In the rows, zero is written as 128.
name the system of each run:
K_507, trace 1 (11 x 18):
[[191  80 134 150 113 118 153 147 107  60 128 134 110 147 143 143 124 128]
 [130  97 124 123 112  88  91 156 107 111 134 134  64 129  94 131 178 141]
 [ 99 168 113 130 146 154  72 117 159 157 146 144  85 145 106 164 141 127]
 [106 157  83 125 119 159 167 105 164 146 122 131 166 104 108 200 104 137]
 [107  84 160 124 109 103 182 117 147 151 117 169 205  98 103 120 111 126]
 [107  97 157 117 131 104 126 121 108 158 152 146 123 140 145  31  72  99]
 [157 179 113 135 126 151 151 127  83 150 126  77  71 133 181  73 132  86]
 [185 144 113 160 163 123 141 129 128  79 106  64 139 131 143 143 207 104]
 [ 96  92 130 103 171  91  76 174 151  52 122 115 150 148 134 161 172 163]
 [ 71 131 155 113 108 159  80 178 103 128 150 166 110 159 145 202  91 170]
 [147 149 111 175  66 172 138  98  73 175 146 159 143 107  62 181  93 157]]
K_18, trace 2 (11 x 18):
[[156 124 188 146 123 146 111 113 146  92 104 109 159 109 149 171 154 141]
 [135 140 117 137 134 150 131 106 138  87 162 118  96  94 183 169 121 162]
 [170 134 100  89 105 143 162 119 110 110 125 131  81  82 122 128 109 173]
 [153  94  59 107 102 117 115 115 117 108 137 139 127 132  75 120 125 137]
 [ 91  98  99  81 104 119 107 130 167 144 122 170 138 151 115  98 130 105]
 [115  83 167 139 102 109 148 126 142 162 135 167 135 150 138 101 127  61]
 [100 139 130 176 155 101 175 143 109 161 143 113 130 139 157 101 141  78]
 [136 182 150 145 198 129 140 138 105 164 120  99 142 127 117  95 150 123]
 [140 164 162 135 180 145  71 135 107 132 129  91 120 150 100 164 122 142]
 [108 147 156 113 106 151  90 156 111 109 106 104 122 123 137 211 131 171]
 [132 119 130 140  72 159 131 125 118  87 124 154 164  96 153 173 131 187]]
K_18, trace 3 (11 x 18):
[[ 90 139 107 101 108 121 134 121 153 119 145 123  41 101 204  89 115 124]
 [206 125 115 132  90 128 180 116  94 154 111 131  89 106  93 102 168  94]
 [115 136  40 121 181 121 118 134 124 151 169 140 146 164  80 135 165 101]
 [ 90 123 185  53 149 136  99 157 132 187 126 172 148 147 109 116 112 121]
 [ 98  92 190 187  84 111 111 144  74 144 140 120 144 154 141 152  98  99]
 [ 79 188 110 196 117 136 166 156 123 123  91 103 160 118 176 113 144 149]
 [194 165 151 159 188 165 147 103 164  98 106 136 162 127 118 108 114 155]
 [155 117 130  95 184 123 107 117 151  75 138  69  82 137 128 182  71 133]
 [123 104 133  63  75 100 109 126 108 111 103  70 102  63 128 169 164 154]
 [132 113  90 149  66 144  87  87 124 125 166 185 123  91 127 116 198 157]
 [132 135  83 118 115 171 162 146 151 143 154 236  75 165 138  99  97 121]]
K_71, trace 4 (11 x 18):
[[147 144 141 129 111 164  80 143 107 107 125 142 105 146 144 126 135 154]
 [148 171 117 116 130 148 147 153 130 105  80 112 110 121 140 112 135 157]
 [149 111 170 117 158 104 161 144 144 101 100 117 141 111 130 121 138 137]
 [126  80 156 120 106  90 123 102 150 104 125 110 115  96 125 141 116 124]
 [133 121 134 133  83 143 141  92 156 154 132 143  97 113 128 156 110  95]
 [170 133  91 142 136 151 158 113 125 147 143 142 129 153  98 141 112  90]
 [118 119  81 115 155 109 132 138 113 150 138 131 162 157  96  82 132 101]
 [ 62 130 128  98 163 114  87 147 129 153 150 132 141 142 127 122 127 132]
 [ 86 157 126 143 127 145 109 145 106 129 142 115 138 116 150 187 139 162]
 [146 147 138 176  99 160 127 138  98 104 116 133 165 129 155 127 147 154]
 [156 130 150 132 125 138 115 134 124  88 104 130 116 138 153  61  99 152]]
K_538, trace 5 (11 x 18):
[[150 132  82 125 103 142 118 119  92 133 140 129 111 136 114  95 109 128]
 [133 135 130  97 112 130 151 114 150 156 101 124 130 105 131  99 141 102]
 [117  84 139 122 136  99 136 113 148 124 144 120 138 130 113 151  98 100]
 [ 88 141 134 165 143 106 133 154 137 120 121 117 100 143 144 125 118 124]
 [131 131 146 167 123 142 121 137 123 133 140 165 134 141 130 142 167 125]
 [158 145  93 135 155 148 123 121 102 126 146 121 151 139 126 110 148 125]
 [138 149 137  78 162 145 133 124 134 138 120 117 150 108 133 123 131 141]
 [113 120 140  96 123 135 116 120 133 122 131 120 131 116 121 163  77 153]
 [104 134 124 141  78 134 124 139 130 111  97 121 110 129 141 128  98 146]
 [145  95 136 147  77 122 140 132 124 113 117 149 127 134 142 110 146 109]
 [157 102 125 138 142  99 150 122 107 121 148 112 108 124 137  99 148  94]]
K_570, trace 6 (11 x 18):
[[117 145  52  61 177 132 107 155 107 147 136 120 164 156  88 113 154 130]
 [116 178 153 100 134 191 117 126 129 206 123 183 170 140 104 120 124 128]
 [105 117 171 134 109 160 134 103 127 148 142 144 175 138 154 131  23 120]
 [ 82 132 131 183  70 115 153 120 133 116 114 109 101 118 197  83  89 113]
 [149 103 100 212  82 109 117 122 121  61 134 122 110 128 159 128 182 133]
 [212 118 102 112 170 128 145 138 126  59 129 112 119 123 149 127 208 136]
 [182 158 176  84 197 133 142 151 109 140 112 101  95 106  94 175 168 142]
 [ 97 134 159  73 176  96 102 131 114 166 116  91 132 105  41 155  73 164]
 [ 41 132 110  81  98 120  82 123 167 177 109 161 124 132  79  93  72 148]
 [100 105  91 125  31 177 103 107 158 152 137 201 136 174 142 123  91  85]
 [165  97 110 160  60 160 188  98 114 138 156 144 158 145 209 109 132  35]]
K_446, trace 7 (11 x 18):
[[190 108 123 114 143 141 161 120 148  81 127 160 137 108 124 138 142 160]
 [151 106 116  47 138 137 162 143 123 138 137 165 133 126 125 104 112 126]
 [ 88 125 115  77 123 120 118 139 132 183 132 145 109 141  89 137 108 102]
 [ 75 125 106 173  97 111  95 111 156 152 130 143 132 145  92 136 129 109]
 [125 115 145 203 113 127 132 103 161 117 133 146 164 139 155 121 156  97]
 [151 112 156 145 161 128 168 125 101 120 163 112 162 123 189 123 135  94]
 [122 162 128 105 170 134 137 162  54 148 153  86 108 129 163 118 111 132]
 [115 177 115 126 147 139  75 164  97 118 104  87  90 153 100 141 115 167]
 [143 126 130 134 102 130  76 127 161  67  71 112 136 133  99 134 137 175]
 [162  88 167  93  85 126 146 100 166  95  98 144 157  76 135 133 149 146]
 [145 104 138  82  99 136 198 104 118 168 154 159 118  70 132 151 101 123]]
K_736, trace 8 (11 x 18):
[[125  77 105 121 161  87 142 156 111  66 170 102 113 140 182 147 138 114]
 [150 118 116  75  99 137  98 150  72  82 116  93 122 104 139 145 132 187]
 [166  84 124  91  77 143  87  96 147 112 109 139 138 141  71 160  92 124]
 [108 145 107 117  93 131 138  94 183 148  85 134 111 118 102  72  66 121]
 [ 91 152 184 160  91 134 185 118 161 186 100 159 134  96 151 117 128 102]
 [ 85 142 141 202 142 106 174 155  77 182 168 134 113 131 138 149 129  97]
 [129 170 116 135 204 132 109 166  76 149 174 136  92 132 114 148 182 155]
 [160 124  94  68 201 138  80 143 144  93 151 104 130 168 136 156 191 103]
 [138 100  93  58 128 136  83 131 132  66 107  80 194 153 172  90 126 127]
 [136  87 166 122  60 153 101  98 137  77 104 139 201 122 149 121  53 170]
 [147 134 139 207  60 147 162  73 157 114 105 144 104  99  97 150  31 156]]
K_71, trace 9 (11 x 18):
[[157 119 118 131 149 116 131 130 108 115 124 119 165 134 119  82 152 126]
 [ 94 113 143  96 142 106 100 128 152 123 132 141 110 117 134  92 118 147]
 [106 140 142 122 124 132 148 141 132 133 132 129  88 106 138 191 119 145]
 [168 117 127 161  97 139 151 130 104 118 118 124 154 130 117 162 160 113]
 [147 111 121 120 114 136  99 110 147 113 111 137 154 154 124  70 117 115]
 [ 98 152 126  93 161 128 143 130 152 146 127 122  95 122 137 116  72 133]
 [122 129 143 148 150 104 170 139  92 152 148 103 127 102 115 181 144 120]
 [140  96 127 163  95 118  83 105 115 118 142 137 159 134 114 115 179 114]
 [110 150  98 108 116 167  95 121 170 117 128 167 102 152 157  93 102 137]
 [130 163 117 104 168 143 197 175 104 134 124 122 113 128 143 158  95 143]
 [148  90 161 136 130  87 130 147  69 126 118  94 177 115  94 131 169 126]]
K_507, trace 10 (11 x 18):
[[138 111 119 138 130 125 113 116 115 143 132 158 165 147  61  98  93 136]
 [132 150 132  74 107 145 118 114 131 160  96 115 112 119 117  83  96 123]
 [169 131 166 135 115 149 146  88 156 121 118 102 110 107 169 127 114  96]
 [138  95 116 152 131  87 157 124 140  70 140 112 104  97 165 117 155 136]
 [102 122 122 135 156 111 122 181 133 111 146 168  92 154 151 120 178 132]
 [115 146  84 133 143 150 119 161 108 144 149 133 120 182 109 187 127 104]
 [109 138 116 123 105 128 129 121 104 171 112 101 185 112  70 187 135 128]
 [ 95 122 172 119 130 128  94  88 144 160 122 135 200 100 102  94  93 151]
 [132 144 145 107 120 158 146 110 124 127 129 141 124 111 178  59  50 150]
 [212 126 142 148 108 141 192 131 104 100 111 124  86 121 166  91 133 108]
 [178  90 118 143 152  75 114 141 136  72 123 102  76 142 113 107 197 105]]
K_570, trace 11 (11 x 18):
[[ 83 140 150 144 124 117 135 113 143 178 120 110 163 109 108 171 144 100]
 [ 69  98 118 114 146 109 118 124 132 125 179 157 160 113 149 126 118 152]
 [117 156  91 131 126 158 143 168 106 130 147 169  91 157 165 107 118 138]
 [172 149 123 171 102 160 148 141  79 126 103 111 164 154 119 129 118 117]
 [140 124 183 140 143 117 121 112 140 109  98  98 178 107 148  88 139 135]
 [112 132 167 131 149 123  83 121 163  92 138 116  67 114 161 147 126 156]
 [143 141  61 108 104 132 129 127 110 104 127  92  69 111 110 167 115 153]
 [160 111 116  94  88 119 152 129 107 155  99 153 148  99  69 108 168 136]
 [145  74 197  91 155 118 109 126 150 147 143 177 142 157 112 106 119  92]
 [ 98 145 118 135 160 129 131 122 152 155 147  98  87 165 148 140  73  64]
 [ 79 157  62 191  97 117 160 110 127 156 128 107 160 106 110 156 143 120]]
K_641, trace 12 (11 x 18):
[[166 175  96 172 127 179 139 163 121 110  70 129 181 191  95 142 126 132]
 [166  97 103  75 133 138 202 116 167 121 104 136 208 133 143 112 129  79]
 [ 93  87 166  87 125  83 147  93 140 168 171 119  87  81 178  88 124  78]
 [ 83 161 181 195 139 110  72 129  93 163 166 130  63 104 132 129 154 158]
 [152 170  85 187 175 156  94 158 107  89 123 134 166 169  79 160 155 183]
 [172 101  59  47 157 140 172 158 154  65  99 117 181 159 128 146 119 125]
 [109  72 166  34  69 111 159 119 133 137 131 109  95  89 188 142  84  94]
 [ 85 139 214 189  60 126  68  83 104 171 138 125  82  87 136 112  91 143]
 [155 189 108 244 149 160  99 111 152 121 107 166 136 161  67  96 135 162]
 [178 143  20 115 177 138 227 160 164 107 105 146 157 166 107 127 172  92]
 [107  73 124  23 110  78 185 151  96 159 142  88 136  87 174 136 184  68]]
K_446, trace 13 (11 x 18):
[[119 125 144 119 137 121 102 154 141 131 127 124  81 158 123 170 157  95]
 [103 122  75 135 121 123 100 110 132 101 144 110 166 119 138 139 149 143]
 [129 153 173 133 130 166 121 117 138 148 121 160 169 117 147 111 145 140]
 [143  95 166 122 125 132 145 134 101 121 143 122 141 139 135 160  68 118]
 [108 154  97 126  95 122 155 149 102 139  97  85 104 125 142 109 109 117]
 [144 160 128 157 149 118 118 106 142 141 111  98  99 111  85 134 151 127]
 [154  98 128 149 137 114 110 110 137  79 152 157 107 119 127 101 127 161]
 [134 118 127  82 138 140 162 164 151 101 125 163 117 135 174 135 148 128]
 [111 127  98  74 151 127 142 138 114 160 138 122 172 125  98 159 134 122]
 [103 137 136 138  98 139  81 118 107 177 131 154 143 140  89  99 114 129]
 [122 109 161 174  86 137 110 118 159 114 114 133 112 161 147 152 105  90]]
K_538, trace 14 (11 x 18):
[[ 79 150  59 128 175 115 132  99 188 110 166 128 101  98 150 130 129 150]
 [ 84 148 105 125 115 148 183 173 124 141 122 138 168 122 153 220 160 132]
 [140 120 135 131 126 145 129 181  51 135 118 129 189 186 110 116  94 124]
 [168 147 186 110 141 162 106 111 128 142 117 149 102 137 145  41  86 131]
 [153 125 146 130 100 146 102  42 176 119 144 102  93  79 145 158 113 116]
 [ 89 112  83 154 105  80 132 128 144  77 100  62 154 100 131 163 157 143]
 [110  81 136 121 143  82 168 209 106  90 126 180 140 139 130 119 160 162]
 [173 141 130 122 144 151 154 156  64 162 171 167  50 145 124 123 118 120]
 [151 187 122 120 115 159  96  85 117 203 102  84 115 117  72 128 147  91]
 [ 93 105 105  98 142 109  86  89 204 124 104 131 203 137  75 104 116 126]
 [ 75 105 105 108 148 128 163 153 187  85 153 172 115 150 204 132  78 131]]
K_736, trace 15 (11 x 18):
[[117 118 105 142 146  76 161 127 154 103 133 140  59  90 108  94 118 164]
 [120 112 146  89 100 105 167 154 136 133 111 132  80  85 147 166 188 124]
 [ 97  92 111  88  95  99 119 165  65 161 146 112 116 149 120 142 129  92]
 [ 86 150 139  71 136 153  57 136 112 167 142 147 121 140 106 122  97 159]
 [101 167 121 113 135 178  91  92 195 152 121 118 145 148 139 171 106  96]
 [118 179  86 160 112 173 157 111 127 154 109 109 195 141 167  95 126  91]
 [159 131 171 184 156 154 164 135  99 134 148 178 185 146 144  95 109 134]
 [166 133 157 196 200 110 145 136 131  73 145 110  83 135 125 149 104 151]
 [175 129 105 144 144  93 129 128 124  75 103  71 101  94 113 138 217 143]
 [153  37  96  79 102  76 124 136 113  93 141 153 148 122 109  91 180 121]
 [ 96  70 148  47 105 104 115 149 138  94 135 158  86 115 144 113  56 173]]
K_641, trace 16 (11 x 18):
[[129 139 118  65 153 156 114 159 121 160 144 185 128 148 120 121 172 126]
 [141 121 136  84 159 131 137 140  58 161 162 110 142 132 109 137  82 125]
 [117 102 202 126 156  94 132 147 129 112 102 115 145 121 101 133  76 157]
 [107  95 151 187 122 118 136 129 173  91 131 148 133 163 143 163  78 112]
 [ 90 169  93 171 104 152 153 137 153 116 109 112 135 143 200 114 127 110]
 [148 143 113 129 106 156 152 114 117 122 140 151 145  87 190  89 191 142]
 [190 118 112 113 151 114 109  88  95 117 166 102  88  89 120  91 168 132]
 [153 138 135 100 160 108 104 130 133 122 118  93  61 109  69 181 154 145]
 [ 95 116 106 104 103 127 104 146 131 138 112 124 152 142  64 224 114 140]
 [ 78 112 109  88  83 141 101 147 137 141  97 153 182 170 112 100  68 130]
 [134 125 168 123 102 161 159 139 131 156 121 194 118 159 164  54  61 101]]

runs to name:
trace 17 (2 x 18):
[[136 184 157 150 154 151 167 168 138 135 110 156  62 130 174 104 154 133]
 [178 122 140 138 116 160  91  91 102 149 158 122 148 129  97 194 166 100]]
 | K_538
trace 18 (2 x 18):
[[123  98 112 131 134  98  92 102 166 102 144 115  94 137 138 110 143  99]
 [ 83 153 104 109 133 136 135 148 141 135 147 130  94 118 179 159 157 124]]
 | K_507
trace 19 (2 x 18):
[[204 119  60 141  87 138 174  78 112 126 123 111 132 113 106  86 128  96]
 [161 138 149  92 176 135 130  91 163 164 153 147  58 123 141  58 117  85]]
 | K_446
trace 20 (2 x 18):
[[115  99 166 131  64 146 141  74 166 135 137 169 113  99 154 113  34 129]
 [132 100  91 191  92  65 213 129 143 100 104 110  79 110 113 110 102 107]]
 | K_18
trace 21 (2 x 18):
[[154 169  56 130 208 118 160 132 119 155 140  81 104 153  90 121 142  79]
 [ 84 159 166  76 186 140  92 147 174 178 107 135 167 151  94 163 152 112]]
 | K_538
trace 22 (2 x 18):
[[115  85 204 120 148  86 165 173 113 121 126 119 107 134 148 148  91 107]
 [117 136 128 165 125  98 129 142  63 111 126  54 155 105 168 104 170 136]]
 | K_18
trace 23 (2 x 18):
[[153 134  68 110 142 112 159 138 133 103 135 112  61 115 123 147 160 127]
 [159 122 121 110 136 118 156 150 102 153 117 141 144 121  59 163 176 128]]
 | K_570
trace 24 (2 x 18):
[[137 147 116 164 176 127 142 159 154 106 111 107 131 167 103 212 161 107]
 [116 120 170  61 180 137 127 152 128 108 142 129 175  98 162 176 152 170]]
 | K_18
trace 25 (2 x 18):
[[109 121 144 189  91 117  73 114  75 172 144 147 174 133  75 115 174 127]
 [154 143 103 115 206 140  80 145 151 118 118 146 155 205  87  67 138 113]]
 | K_641
trace 26 (2 x 18):
[[122 184 153 142 135 199 146 183 101 140 107 159 175 168 152 171 100 154]
 [108 147 170 131  99 147 114 139  69 119  97  60 190 119 178 112  73 151]]
 | K_570
trace 27 (2 x 18):
[[136 120  90  93 131 117  98 128 112 103 149  82  51 123 117 174 106 139]
 [121 112 104  74  61 124 117 142 108 136 103 139 130  97 103 143 183 152]]
 | K_18
trace 28 (2 x 18):
[[121  94 133 133 155 100 146 155  87 111 179 153 134 117 172 101 177 136]
 [158 164 120 152 199 140 124 169  93 116 145 130  93 167 126 111 132 140]]
 | K_570
trace 29 (2 x 18):
[[127 134 126 153 147 138 104  99 166 130 135 166 150 129 102 109 130 141]
 [128  85 167 131 131 118 142 141 144 107 136 167 151 146 152 117 113 117]]
 | K_446
trace 30 (2 x 18):
[[135 129 138 101 138 137 146  77 172 121 146 100 123  79 183 144 129 109]
 [ 92 140 116 140 114 109 112  90 130 138 160 121  84  61 131 137 141 168]]
 | K_641
trace 31 (2 x 18):
[[129 132 123 140 121 152 143 145 129 130 131 171 147 155 157 101 137 115]
 [142 134 125 130 149 143 165 128 125 138 132 121 147 151 141 118  85  94]]
 | K_18
trace 32 (2 x 18):
[[126 147 211 133 104 147 121 132 115 103 111  98  84 101 215 115  97 151]
 [214 142 172 142 116 139 157  95 105 109 118  92  57  71 143 132 133 139]]
 | K_71
trace 33 (2 x 18):
[[115  98 108 118 158 124 150 153 173 102 149 186 134 145 112 189 137 140]
 [109 141  98  76 136 142 171 191  90 149 124 119 142 158 151 159 131 102]]
 | K_570
